Rotation paths and how fast each direction turns (degrees each step):
Each turn is a multiple of 5 degrees from 10 to 175, or 0.
Each row of a path follows its step; steps can be skipped.
Rotation 1:
step 0:  2.101 -2.614  1.892 -2.987 -3.531 -0.195  5.115  1.360  1.013  3.355 -1.991 -0.930 -2.032 -3.844  0.503  0.969 -1.739  0.067 -3.326  1.017 -1.583  0.824 -0.924 -1.565  0.633  0.688  0.891  4.159  1.933  3.537  3.583 -0.231  2.330 -5.376  0.141  0.122  0.327  2.893  2.455 -0.890  0.028  1.141  1.846  2.161 -1.589  1.001
step 1: -1.127  0.729 -1.037 -2.512  1.219 -4.118 -1.709  1.178  0.956  0.802 -3.329  1.764 -2.824 -0.820  2.213 -1.230 -1.523 -4.901 -1.519 -0.888  0.051 -0.098  1.738  3.644 -0.076  1.152 -1.113 -3.519 -1.774  1.248  0.468 -1.744 -5.371  4.760 -2.472 -0.266  0.691 -3.184  2.076 -0.114 -0.452 -0.729 -2.409 -3.711  2.181 -1.869
step 2:  6.014  0.218 -1.534  1.941 -3.236  3.342  0.277  0.015 -0.215  0.637 -1.546  4.062  0.483  2.457  3.116 -0.831 -2.376 -0.384 -1.162  1.305 -0.324  1.220  0.600  2.112  1.906 -0.267  3.480  5.177 -3.445  0.744  1.076 -0.470  2.377 -4.858 -0.635 -0.973  0.943  0.826 -0.804  0.161  0.494  2.924  1.106  4.009  0.814  0.928
step 3:  1.008 -0.921  1.169 -2.679 -0.526 -0.612  1.592 -0.410  0.110  1.493  0.663  3.844 -6.197 -1.595 -2.305  4.013 -1.645  1.591  2.037  1.702  2.588 -0.315  1.549  0.981  0.327  0.791 -1.564 -1.013 -1.350 -2.490 -2.881 -0.782 -2.272  5.537  1.493 -1.722 -2.970 -3.201  2.267 -0.328  0.710 -2.300  0.396 -3.766  2.876  1.375
step 5: -0.742  1.153  2.013 -2.391  0.384 -4.601  0.048  1.193  1.218 -0.508 -0.491  0.091 -4.474 -1.404  2.189  0.183  3.529  1.014 -0.330  3.626  0.179 -1.778  1.665  0.822 -1.837  1.327  1.688 -0.230 -0.833 -3.125  0.736 -2.722  1.003  2.841  5.166 -0.378  2.525 -2.661  0.505  1.611 -3.623  2.892  0.570 -2.935  1.583  4.641
step 6: -1.201  0.829 -2.691  1.101 -0.394  4.062 -3.972 -0.569 -0.887  0.794  2.005  4.705  0.979  3.941 -1.341 -1.591  0.642 -2.612 -2.095  1.851 -1.084  0.675 -3.831  3.499  0.854 -1.667 -2.024  0.803 -0.343 -0.835  0.318 -1.533  4.374 -2.316  1.779  1.560 -0.977 -0.582  1.529 -2.391 -0.729 -1.696 -5.136  1.479  0.312 -4.228
step 8: -1.993  1.182  2.855 -2.308  4.055  0.167 -1.313 -1.132 -1.553  5.338  0.470  1.291  3.862 -2.792 -0.653 -1.221 -1.667 -2.948  3.046  1.931  1.351  0.153 -3.547  3.837  0.730 -0.009 -2.244 -1.376  3.096  1.141  0.883 -1.100  1.212 -3.279 -0.143 -0.846 -2.851  1.775  1.153 -2.461 -0.945 -0.757 -5.130 -0.864 -0.825  0.520
step 9:  1.392 -0.136 -2.789  3.119  2.918 -3.725  2.342  5.363 -0.860  0.237 -0.153 -2.386  2.073  3.600  4.589 -0.874  0.915  3.288 -0.916  2.508  1.479 -0.970  2.001 -0.992 -0.982  1.821 -1.244 -0.173 -3.995 -1.724  2.853  0.145  0.436  0.951 -0.376  1.477  2.380 -0.040  3.235  3.385  2.090  3.194  0.075 -1.314 -1.753 -0.789
step 10: -2.749  0.782 -0.177 -4.826 -0.876  1.109 -2.912  0.161  0.149  3.433  1.322 -0.072  2.285  0.968 -3.648  0.099  1.950 -0.559  3.692  5.820  2.207  2.271  0.415  2.321  3.183 -1.140  0.674  1.025 -0.584  3.173 -1.720 -3.233 -0.061 -1.615  0.416 -2.931 -1.134  0.364 -1.764  3.002 -0.107 -2.871 -0.927  2.880  3.203 -0.004
step 11:  2.740 -2.771 -4.806  2.245  2.412 -0.866  4.264  3.553 -2.208 -1.624  1.657 -2.004 -0.957 -2.096  1.788  0.923 -1.066  0.684 -0.173  0.369  2.043 -3.397 -0.561  1.733  0.584  0.600 -2.190  0.076  0.878  1.024 -1.198  1.488  1.737  1.235 -0.022  5.540 -2.145 -1.860  2.574  0.426  1.975 -2.318  3.637  2.366 -2.004 -2.978
step 12: -2.362  1.587  1.259 -2.432  0.021 -0.705  0.829  0.723  1.398 -0.520 -4.237 -0.881  1.189 -1.243 -1.390 -2.254  0.231  0.890  2.807  1.032 -0.304  3.494 -1.417 -0.729  2.649  2.479  4.536 -0.087  3.717  2.094 -0.155 -7.609 -0.789 -0.003 -2.901 -0.294 -2.499 -1.947 -2.314  2.306  0.554  0.184 -2.569  0.148 -1.544  3.193
Directions:
 1.458 -0.430  0.080 -1.132 -0.577 -0.468 -0.581  0.323  1.494 -0.243 -0.211 -0.331  0.335  0.295 -0.654 -0.897 -0.594  1.222  0.041  0.257  0.540  1.166 -0.794  0.140 -0.102 -0.295 -0.681 -0.148 -0.220  0.228 -0.724  0.468  0.045 -1.589  0.169  1.502 -0.056  0.361 -0.538 -1.335 -0.231  0.786 -0.533  0.372  0.082  0.070 -> 175
-0.166 -0.576 -0.354  0.394 -1.000 -0.754  0.182 -0.313  0.342  0.398 -0.624  1.373 -1.473  0.526  0.059  0.017 -1.229 -0.416 -0.459 -1.119 -0.445  0.631  0.461  0.677  0.247 -1.037  0.752  0.630 -0.832  0.122 -0.086 -0.356 -0.175  0.310  0.257 -0.371 -0.237  0.631 -0.548 -1.181 -1.177 -0.198  1.070 -1.278 -0.847  0.374 -> 25
-1.045 -0.535  1.429  0.048 -1.173  0.273  0.690  0.409  0.594 -0.036  0.089  0.935  0.214  0.920 -0.715  0.200  1.338  0.544 -0.918  0.457 -0.120  1.461  0.250 -0.712  0.226 -0.108 -0.789  0.970 -0.332 -0.687 -0.574 -0.042 -0.306 -0.237 -0.489 -0.062 -0.374  0.183  1.553  0.504  0.988 -0.603  0.040 -0.568 -0.390 -0.766 -> 110
 0.826  0.034  0.157  0.817  0.784 -0.585 -0.003 -0.044  0.000 -0.070  0.245 -0.862 -0.890 -0.172 -0.487  0.872  0.780  0.110 -0.026  0.625 -0.129 -0.890 -0.433  0.060 -0.507 -0.892  0.527  0.846  0.499  0.031 -0.112 -0.369  0.372 -1.271 -1.280 -0.305 -1.429 -0.032  0.692 -0.572 -0.936  0.353  0.107 -1.447  1.494 -1.066 -> 135
 0.248 -1.447  1.029  1.172 -0.201  0.384  0.554  0.996 -1.065  0.244  0.658  0.331  0.581  0.223  0.364 -0.097 -0.207  0.370  0.129 -1.415 -1.110 -0.496  0.689  1.191 -0.180  0.638  0.221  0.401 -0.510  0.150  0.272  0.788  0.970 -0.761  0.071  1.095 -0.022  0.045 -0.041  0.283 -0.684  0.548 -0.004  1.180  0.059 -1.311 -> 160
